One turn moves each row of this set onto another row. After a few examples, where does it send each row asked below?
j_79: [2.215 -0.751 -1.279 0.281 -0.690 1.053 0.756 0.597 0.103 1.692 -0.330 0.471 2.589 1.035 -0.514 -1.309 -0.774 0.579 0.707 2.790 -2.012 -0.195 1.517 0.512 0.529 0.492]
j_783: [1.777 1.359 -1.730 0.501 -0.227 2.935 0.722 0.153 -1.078 -1.652 -0.010 0.751 2.193 1.994 -1.896 -0.399 0.112 0.777 0.253 -0.062 -1.786 -1.094 0.712 1.080 -0.166 -2.077]
j_170: [1.746 -1.124 -1.051 -1.724 0.411 -0.879 0.238 -0.253 -0.043 -0.463 -0.877 0.726 0.079 2.358 1.396 1.145 -3.760 -0.285 -0.658 -1.073 -0.292 -0.799 1.435 -0.804 0.085 0.965]
j_614: [-0.956 0.151 -2.325 0.283 0.713 -0.195 -1.050 0.517 -1.326 2.045 -1.954 1.881 0.582 3.872 0.275 0.639 -1.506 2.160 -0.699 -0.091 -2.970 -1.499 1.389 -0.165 0.254 0.002]
j_243: [1.589 0.644 -0.664 0.598 0.886 -0.051 -1.570 0.001 -1.624 -0.272 0.291 -1.362 1.211 1.114 0.464 -1.137 -1.098 1.252 1.336 -0.611 -0.630 -1.497 1.060 -0.912 -0.735 1.748]
j_283: [0.308 0.307 -1.991 0.161 0.540 -0.723 0.481 -0.117 -2.689 -2.014 -3.381 1.225 1.125 1.528 0.208 -0.333 1.283 -0.292 -0.643 1.307 -1.531 -0.348 0.475 -0.758 1.169 -1.626]
j_357: [-0.138 -0.956 0.117 0.675 -0.116 -0.844 2.201 0.022 -1.503 -2.189 -3.611 -0.410 1.349 2.717 0.509 0.724 -2.458 0.450 -1.317 0.499 -1.189 -1.059 0.570 0.352 -0.609 -2.396]
j_47: [-0.180 0.825 -2.788 0.114 0.784 -0.637 -1.014 0.018 -1.595 1.809 -1.885 1.825 0.468 4.034 0.058 0.224 -0.400 2.276 -1.092 -0.268 -1.837 -1.650 0.825 -0.418 0.367 0.332]
j_249: [1.413 -1.246 -0.869 0.524 -0.275 0.760 1.161 -0.042 0.325 1.790 -0.675 -0.067 2.586 1.163 0.122 -0.983 -1.107 0.519 1.048 2.880 -1.836 0.531 1.375 0.810 1.001 0.314]
j_740: [-0.604 -0.550 -0.650 1.820 -0.433 -0.502 0.575 -2.119 -1.537 0.478 -0.225 0.893 1.188 4.031 0.575 2.541 -0.862 0.839 -1.003 -1.382 -0.353 -0.457 1.559 -1.681 -0.189 -1.212]
j_585: [1.486 -0.276 -0.708 1.954 0.550 0.388 1.895 0.677 0.448 0.002 0.578 -0.576 1.707 1.607 1.591 0.430 -3.322 0.498 0.088 2.271 -0.887 -1.043 2.816 -0.679 -0.529 -1.629]
j_10: [-0.033 -0.664 0.120 -0.306 -0.160 -0.537 1.848 0.197 -1.388 -1.997 -3.397 -0.225 1.501 3.480 0.700 0.473 -2.355 0.549 -1.686 0.339 -0.996 -0.658 0.322 0.417 -0.401 -3.035]
j_943: [1.768 0.802 -0.825 -0.256 0.770 -0.695 -1.615 0.133 -1.428 0.817 -0.031 -0.518 0.646 1.157 0.464 -1.611 -1.214 1.509 0.653 0.204 -0.727 -1.546 0.896 -0.855 -0.787 1.810]
j_407: [-0.252 0.063 -3.009 0.374 0.951 -0.455 -0.633 0.292 -1.613 1.919 -1.728 1.850 0.648 4.202 0.191 1.392 -1.154 2.079 -0.959 -0.117 -2.238 -1.606 0.871 -0.724 0.816 0.074]
j_228: [0.623 0.730 -2.220 0.340 -0.029 -1.148 0.444 -0.206 -2.581 -1.237 -3.171 0.560 1.292 2.129 0.128 -0.268 1.989 0.553 -1.065 1.227 -1.497 -0.337 0.039 -0.653 0.964 -1.667]
j_800: [1.495 0.665 -0.818 0.334 1.160 -0.660 -1.821 0.703 -1.361 0.298 -0.270 -0.240 0.398 0.798 0.286 -1.562 -1.443 1.280 0.923 -0.999 -0.382 -0.813 0.888 -1.103 -0.257 1.524]
j_461: [1.592 -1.096 -0.969 -1.010 0.564 -0.809 0.770 -0.440 -0.071 -0.964 -1.316 0.658 -0.549 1.702 1.208 1.452 -3.695 0.143 -0.420 -1.350 -0.665 -0.675 1.185 -0.665 -0.532 1.262]
j_889: [1.967 0.824 -1.303 0.392 -0.095 3.027 0.566 -0.184 -0.875 -1.801 -0.546 0.052 1.936 2.685 -2.117 -0.086 -0.349 1.118 -0.682 0.366 -1.890 -1.380 0.641 1.636 0.208 -1.958]
j_924: [1.252 -1.446 -1.366 0.133 -0.644 0.634 0.899 0.638 0.580 0.985 -0.980 0.464 2.313 1.197 -0.535 -0.840 -0.823 0.009 0.836 2.634 -2.219 0.980 1.981 0.732 0.875 0.336]
j_122: [0.978 -0.290 -0.290 2.107 0.393 -0.195 1.663 -0.221 0.643 0.178 0.540 -0.878 1.549 2.268 1.054 1.187 -3.142 0.112 0.463 2.508 -1.020 -1.221 2.307 -0.877 -0.870 -1.320]
j_173: [2.060 -0.785 -1.100 -0.915 0.741 -0.988 0.566 0.095 -0.100 -0.436 -0.552 1.420 -0.305 1.377 1.347 1.182 -3.579 -0.032 -0.044 -1.021 -0.263 -0.935 2.046 -1.183 -0.503 0.911]
j_912: [2.484 0.979 -1.782 0.503 -0.358 2.737 0.409 0.495 -1.026 -1.626 -0.860 0.296 2.102 2.016 -1.620 -0.638 0.426 1.148 -0.882 0.666 -2.111 -1.260 0.517 1.278 -0.114 -1.961]
j_814: [1.718 1.435 -1.494 0.872 -0.014 3.106 0.456 0.247 -0.956 -1.955 -0.767 0.165 1.437 2.872 -1.433 0.055 -0.097 1.483 -0.203 0.249 -2.695 -1.601 0.797 0.909 -0.178 -2.163]
j_803: [-0.355 -0.747 0.347 0.272 0.029 -0.603 2.370 -0.211 -1.837 -2.021 -3.689 0.604 1.261 3.130 0.366 0.241 -1.754 0.932 -1.410 -0.115 -0.498 -0.536 0.994 0.221 -0.521 -2.579]
j_830: [1.492 0.655 -0.940 -0.030 1.432 -0.677 -1.903 0.237 -1.232 0.172 0.281 -1.243 0.677 0.937 0.629 -0.925 -1.809 1.456 0.452 -0.392 -0.490 -1.262 0.593 -0.718 -0.787 1.381]
j_238: [0.723 0.294 -1.327 0.117 -0.045 -1.347 0.276 -0.588 -2.941 -1.696 -2.978 0.259 0.925 1.755 -0.048 0.443 1.419 -0.050 -0.761 1.282 -1.551 -0.192 0.016 -1.041 1.275 -1.911]
j_125: [-0.330 -0.417 -0.712 0.904 -0.290 -0.738 0.765 -1.774 -2.294 0.303 -0.186 1.546 0.755 4.247 0.589 2.186 -1.010 1.057 -0.353 -1.189 0.031 -0.755 1.945 -1.931 -0.643 -0.966]
j_239: [1.322 -0.052 -0.712 1.128 -0.875 1.739 2.044 -0.958 0.461 -1.107 0.066 -0.096 1.866 0.693 0.313 0.946 -1.955 0.129 -1.729 -1.785 -1.121 -0.251 1.430 0.422 1.865 -1.530]
j_349: [-0.035 0.580 -1.928 0.164 0.108 -1.698 0.365 -0.217 -2.418 -1.735 -2.802 0.058 1.341 1.421 -0.004 0.139 1.651 -0.025 -0.614 0.593 -1.465 -0.323 0.546 -1.315 1.678 -0.963]
j_569: [-0.179 -0.100 -0.470 1.012 -0.238 -0.486 0.431 -2.113 -1.798 0.460 -0.303 0.673 1.437 4.621 1.338 2.257 -0.765 0.692 -0.426 -1.188 0.065 -0.824 1.217 -1.935 0.050 -1.435]
j_526: [-0.805 0.656 -3.194 1.094 0.506 -0.310 -0.937 0.478 -2.254 1.503 -1.408 1.864 0.416 4.207 0.059 0.385 -1.004 2.138 -0.603 -0.023 -1.992 -1.553 1.470 -0.623 0.622 -0.332]
j_591: [1.214 0.181 -0.741 1.352 -0.808 1.544 2.495 -0.373 0.020 -1.295 -0.262 -0.064 2.382 0.839 0.385 0.230 -1.511 0.618 -1.548 -1.658 -0.369 0.004 1.674 0.866 1.700 -2.444]
j_94: [1.007 -1.124 -1.198 0.440 -0.158 1.169 1.348 0.958 0.005 1.425 -0.654 0.440 2.302 1.468 -0.380 -1.519 -1.346 0.850 1.235 2.899 -1.933 0.581 1.623 0.036 0.199 0.385]
j_146: [1.685 -0.176 -0.786 0.713 -0.884 1.701 2.020 -0.573 0.455 -1.029 0.025 -0.517 2.608 1.496 0.632 0.616 -1.591 0.052 -1.635 -1.467 -0.451 -0.012 1.222 0.064 2.336 -1.987]
j_828: [1.794 -0.164 -0.079 1.533 0.171 0.210 1.153 0.198 0.398 0.298 0.619 -1.074 1.663 2.668 1.683 0.738 -3.446 0.215 0.409 2.404 -0.968 -1.158 2.092 -0.868 -0.557 -1.886]

j_79 moves to j_47
j_249 moves to j_407
j_614 moves to j_814
And these:
j_94 moves to j_526
j_173 moves to j_803
j_828 moves to j_569
j_239 moves to j_461

